In the data rows, the value 128 means zero.
Every row has a hidden score. How much higher is the second row's score than the first row's in each pair? 7 means about the same, 15 much higher and 0 much lower.
[ 82 157 144 155  74  80 130 105]
[ 82 165 197 152  46 167  98 172] 7
[163 116 161  90 130 175 165 137]
[159 146 152 141 157 120  76 149] 11
[ 63  77 186 142 126 112 155  77]
[156 172 129 161  29 194 106 163] 9
[191 112 130 170 118 138 136 151]
[171 167 130 180 202 150  63 138] 8
[112  92 113 141 169 128 147 140]
[149 160 115 145  73 124  77 125] 7
[162 150  57 192 173 146 203 155]
[142  97  91  70  91 127 110 143] 0
[147 105 140  56 107 106 108 140]
[119 163 117 147  99  98  81 110] 15
[ 87 153 212 165 129 123 156 139]
[138  36 142  65 185 105 147 123] 0
[ 80 156 182 168 104 135 112 145]
[145 253  58 141  88 107  68 126] 5
[162 166 124 141 134 156  76 136]
[166 120  92  75 118 158 194 141] 1
[164 173  84  82 149 106  99 111]
[174 139 134  96 195 113 145  98] 8
[ 86 117 189 165 116  95 105 129]
[144 186  94 129 128 161 143 180] 4
[160 134 158 128 149 121 108 117]
[116  96 179 113  67 153  74 132] 6
[164 164  65 134 166 126 116 149]
[145  89 121 120 127 142 109 118] 6
[160 122 104  81 135 155 182 137]
[151 249  68 181  84  96  53 152] 15
[145 140 176 139  75  89  75 126]
[150 127  88  91 125 151 216 156] 3
[151 192 157 108 142 152 138 153]
[146 105  99  78 171 150 138 152] 4
[ 59 126 164 165  83 111  98 111]
[129  79  67  56 132 153 197 124] 0
[133 155 200 165 117 126  90 120]
[202 137 124 157 183 154 136 131] 6
[162 115 139 140 159 115  89 131]
[156  89  73 101  71 153  86 203] 4
[116  88 147 135 160 127 117 107]
[158 168 165 146 158 130  59 141] 8
[ 80 101 147 205 140 125 176 107]
[104 114 180 179 147 123 152 115] 5
[165 181 146 133 121 162 178 102]
[ 87 125 139 203 140 133 184 137] 13
[163  96 115 140  50 195 156 187]
[161 152 116 126 176 155  65 146] 6
[165 142 144 127 152 140  60 138]
[192 248  74 175 186 107 132 161] 11
[139  86  88 150 143 137 129 132]
[171 152 109 137 168 157 104 139] 6
[187 178  90 164 202 142  85 116]
[110 136 164 132  91 126  99 119] 4
[144  95 127 131 195 118 158 118]
[173 105 125 135 110 175 198 177] 7
[142 123 106 118 144  92 156 103]
[ 83 143 194 189 131 116 121 104] 13
[166  57 152  75 159 118  71  99]
[176 102 169  57 127 138  87 112] 5
[144 134 146 127  81 117 117 150]
[125  87 149 113 150 142 146 108] 6
[164  67 166  90 114 129  81 108]
[ 77  77 143 115 118 118 165 100] 9
[169 189  59 155 165 118 110 120]
[153 120 110 148 152 132 143 154] 6
[160 105 117 106 109 148 160 118]
[ 76 119 148 115 154 128 178 111] 8
[142 116 111  92  94 128  79 136]
[128 102 117 139  81 146 126 128] 11
[167 100 159 110  95 133 120 137]
[139  81 200 109 113 141  68 101] 7
[167  82 180  99 189 141 190 102]
[145 137 170 111  88  94  95  97] 8
[137 108 170  78 136 122  91  88]
[190 146 126 145 162 115 143 136] 13
[170 139 133 139 189 128  80 146]
[ 68  72 138 129 147 114 175  85] 6
[111 168 201 207 115 123 129 142]
[177 117 153 176  99 108 132 106] 4
[ 46  69 175 209 116 143 159 112]
[146  85  97  84 121 139 121 102] 0
[179 182 160 165 173 134  90 143]
[143 117 116 102 151 118 111 117] 2
[158 156 154 182 144 164 200 121]
[141 186 118 158 146  82 145 151] 5
[174 168  23 168 142 107 146 144]
[163 115 149  86 120 134  88 135] 0
[144 132  94  69  85 116 146 155]
[148 178  57 139 190 177 210 126] 13
[ 99 143 196 191 139 132 148 115]
[146 153  90  99 145 133 130 121] 0
[ 80 144 174 149 119 120 103 128]
[112 194 143 156 111 192  79 184] 8
[ 80 133 102  72  93 160 217 132]
[ 72  73 182 163 115 132 151 104] 15
[157 115 169 111 144 112  80 120]
[168 133  18  86 103 136 161 178] 5
[ 73 119 160 157 118 115 140 113]
[162 152 114 105 125 141  52 145] 3
[157 229  52 129  93 115  92 159]
[ 51 134 103 152 122  94 171  95] 9
[165 130 173  70 141 123  81 101]
[156 115 117  98 123 127  98 134] 9
[156 117 126 133 145 123 108 151]
[139  81 113 111 110 143 139 148] 5
[160 151 193 143 156 135  77 125]
[152 127 173 143 134  88  97 117] 7
[128 156 155 119  78 191 145 163]
[161 127 162 117  79 161  98 166] 7
[175 158 146 175 155  89 119 153]
[131 145 113 145 125 136 132 133] 4
[130  92 129  51 105 157  98 161]
[ 25 100 125 154 125 103 143 104] 15
[175 113  38  98  90 140 159 163]
[124  61 105  92 153 100 102  79] 6
[153 205 107 218 178 152 205 139]
[150 134  97  87 137 130 142 135] 0
[156  87 116  68 182 101 128 147]
[131  88 107 136 135 145 147  95] 13
[157 170 142 188 160 179 200 119]
[189 115 127 124 105 142  87 143] 2
[159 101 159  98 169 109 146 125]
[157 101  71 138 115 106 139 129] 10
[132 146 114 140 110 137 101 159]
[ 79 103 144 119  97 123 185 133] 5
[140 180 129 131 159 109  81 100]
[143 100 131  57  83 129  73 153] 1
[ 79 182 121 178 142 141 206 126]
[ 95 163 112 140 120 113 166  93] 4
[ 90  93 157 150 162 119 208 114]
[129 168  54  35  92 140 196 145] 0
[115 124 134  84  62 136 159 120]
[117 118 121 116 123 143 139 152] 10
[ 52 142 133 211 177 112 190 108]
[154 126  93 163 166 135 148 147] 3
[168 149  90 159 151 193 214 128]
[ 92 134 151 138 126 129 124  80] 5
[159  60  91  96 125 110 110 139]
[151 184 125 153 141 135  81 128] 12
[148 117 141 134 144 129 170 117]
[137 191  92  42  68 145 107 114] 0
[161 174 100 124 127 102 103 119]
[ 49  65 147 120 152 130 149 108] 7
[167 136  75  61 119 127 179 133]
[123 117 168  75  91  96  71 110] 8
[ 64  86 166 140 167 113 172 124]
[149 192 125 188 163 179 233 121] 11
[136 149 159 133 155 161 207 119]
[145 175  68 209 188 135 188 172] 13
[122  77 220 131 155 115 138 109]
[138 225   9  95 169  94 108 129] 4
[139 192  65 187 137  96 135 122]
[ 83 180 143 128  78 113 122 113] 2
[148 102  91  92 142 125  78 104]
[ 47  44 145 150 122  94 141 101] 12
[189  95 140 117 123 140  55 147]
[156  96 106 123  95 122 129 130] 8
[ 73 147 184 179  66 139 102 158]
[143 157 148 126 168 133 172 156] 3
[141  93  70  99 175 117 127 143]
[136  77 158  70 163 128 112 131] 5
[ 76  70 152 117 135 107 109 108]
[ 60 106 138 130 117 125 173  96] 8
[169 144  69 114 185 177 206 129]
[119 140 127 109 123 124 136 143] 7
[ 57 107 174 175  62 163 138 154]
[ 96 134 140  78  70 156 100 136] 0
[116  97 109 124 114 124 103 151]
[178 134 171 124 176 101  82 131] 7
[ 50  43 154 138 137 102 159 112]
[127 138 140  42 115 119 102 139] 0
[ 54 100 177 160 129 134 158  88]
[ 47  59 155 128 120 104 169  91] 4
[205 117 131 160 183 121 161 138]
[142 129 110 200 157 148 152 124] 10
[146  87 123 130 167 139 124 124]
[ 80 154 221 147  93 143 101 117] 8
[ 14  63 200 192  75 133 152 106]
[187 148 144 159 174 157 118 121] 4
[147  76  98 110 173 125  95 134]
[144 186 152 168  78 131  98 158] 12
[ 68  99 146 129 161 106 154  71]
[ 66 152 155 139 100 122  57 120] 8
[138 137 139  98  79 148 106  99]
[182 255  73 212 152 121 133 124] 15
[121 152 122 104 115 108 102 129]
[156 118  91 177 135 138 135 151] 13
[183  72 113 108 147 111 155 145]
[115 139 101  71 117 132  87 119] 4
[196 116 140 169 199 149 186 132]
[153 139 104  71 102 139 155 142] 0
[ 97  93 190 141 110 138 107 145]
[132 170  63 122 140 106 127 119] 5
[185 171 134 110  90 172  83 202]
[176 117 140 148 177 161 178 133] 10
[ 36 171  68 186 150  91 171 118]
[141 207  58 172 108  83 105 146] 6
[ 90 158 195 180  68 159 105 174]
[140 176 100 116  96 144  83 123] 2
[ 31  62 181 167  64 111 136  90]
[157 174 145 126 157 126  92 143] 4
[ 51  44 166 126 109 133 162  74]
[167  99 121 101 126 134 151 136] 5
[ 78 103 156 156 132 111 158  91]
[136 130 144 125 180 115  93 134] 4
[166 132 132 157 149  83  99 151]
[154 144 159 134 177 120  98 149] 5
[151  80 126 146 180 114 198 109]
[168 104 202 106 164 106  75 122] 4
[ 69 136 233 139  70 111 123 133]
[177 168 146 192 138 125 116 106] 11
[165  77 151 148 146 122 173 124]
[111 155 133 104  81 148  81 108] 3
[ 93 128 210 161 122 142 135 138]
[ 65 118 162 219 171 147 203  94] 12
[118 119 135 101 104 132  70 104]
[147 151  70 138 152 141 116 158] 10
[125 180 108  90 150 128  75  87]
[112 255 101 215  91  97 125 149] 15
[124 118 174  77  67 102  82 121]
[177 135 130 144 160 107 147 132] 13
[201 126  53 121 138 149 138 145]
[ 52 137 151 130 110 100  96  80] 8
[183 122 106 119 159 144 101 135]
[183 255  50 163 134 101  83 148] 11
[148 126  58 103 113 140 119 148]
[117 102  87  96 160 110 106 110] 6
[ 75 142 151 162  84 173 198 155]
[ 65 135 126 181 101 170 204 170] 9
[145  99 155  61  77 116 103 118]
[187 212  86 173 172 123 145 105] 15
[ 76  95 214 157  73 107 107 125]
[159 101 178 118 161 109  69 114] 4
[ 52 130 135 212 174 115 178 116]
[112 171 175 110 140 164 173 102] 0
[103 154 143 141 162 156 100 148]
[113 137 140 152 130 119 163 119] 8
[162 120  54  52 114 139 188 138]
[204 175  70 184 186 151  91 160] 15
[125 151 126 128 192 130 100 128]
[161  76 127  82 167 106 103  94] 3
[150 186 111  99 139 121  83 108]
[132 145  97 137  90 134 130 143] 10
[ 57 140 136 183 108 102 115  90]
[131 115 117 138  99 134  79 153] 3
[123 188 117 140  51 215 139 194]
[143 162 115 155 164 162 193 104] 8
[ 17  86 165 112 122 122 190  96]
[119  84  90  48 130 150 169 128] 2
[109 123 174 128 172 131 141  98]
[ 16  73 167 128 115 114 160  85] 7
[ 51 161 108 121 120 123 159  98]
[136 193 124 172 106 173 197 112] 11
[189 137 158 139 135 131  68 154]
[120 108 103 185 147 130 158 147] 11
[116  78 109 109 140 122 149 126]
[115  83 165 143 123  98  92 120] 10
[126 124 183  89 118 150 123 136]
[160 104  67  64 132 112 125 156] 5
[177  88 136 118 176 127 144 109]
[ 80 204  42 182 183  94 186 114] 12
[150 108 163 154 150 122 141 125]
[120  74 153 120 144 110  71 119] 4
[132 111 103 149 195 158 105 132]
[153 126  97 131 138 145 107 149] 5
[ 55  28 152 137  85  97 105  95]
[161 181 159 159 117 127 138 165] 9
[111 136  91 144 196 179 215 109]
[180  51 137  79 154 115 141 121] 2
[150 116  42 100 110 145 229 150]
[ 43  47 151 128 129 117 164 122] 9
[167  80 202  50 124 109  82 106]
[ 76  55 161 117 187  90 182  63] 13
[191 113  95 158 144 143 133 181]
[130 127 118  54  64 119  76 111] 0
[168 128 148 136 135 122  72 163]
[159 218  47 169 147 106  38 142] 10
[173 127  96  54 100 138 165 132]
[174 205  93 144 149  74  58 144] 15
[125 157  93 115 103  97  71 114]
[ 38  46 178 150 128 107 158  73] 10
[110 147  95 143 201 142 106 132]
[109 171  89 169 157 161 154 107] 9
[ 57 102 124 150 171 133 168 114]
[112 152 118 158 124 103 171  91] 8
[154 240  59 150 103  94  82 153]
[116 116 151  44 114 142  75 131] 0
[141 137 122 123  63 138 142 146]
[114 157 160 166 128 131  97 148] 11
[173 146 132 124 189 137 130 105]
[ 52  91 196 170 130 134 128 117] 11
[ 70 105 119 132 114 108 145  87]
[176 207  44 151  98 118  86 158] 9
[183 115  55  82  80 163 171 165]
[175 195 112 124 119  98  70  98] 11
[139 103 142 130 114 151 154 127]
[ 49 177  77 192 123 102 189 102] 12
[134 123 121 125  79 137 118 122]
[173 153 131  42  82 135 137 140] 0
[124  60  80  85 132 108 138 105]
[130 141 140 165 129 121 150 156] 14
[153 107 168 114 142 141 161 127]
[113 112 104  91  73 124 198 129] 5
[160  92 140 162 153 148 169 132]
[124  82  82 111 152 120 120 113] 3
[149  97  88  71 153 110 124 123]
[181 158 147 105 139 110  98 162] 10
[121 145  96  69 159 144 163 145]
[127 119 172 121 102 116  90 153] 11
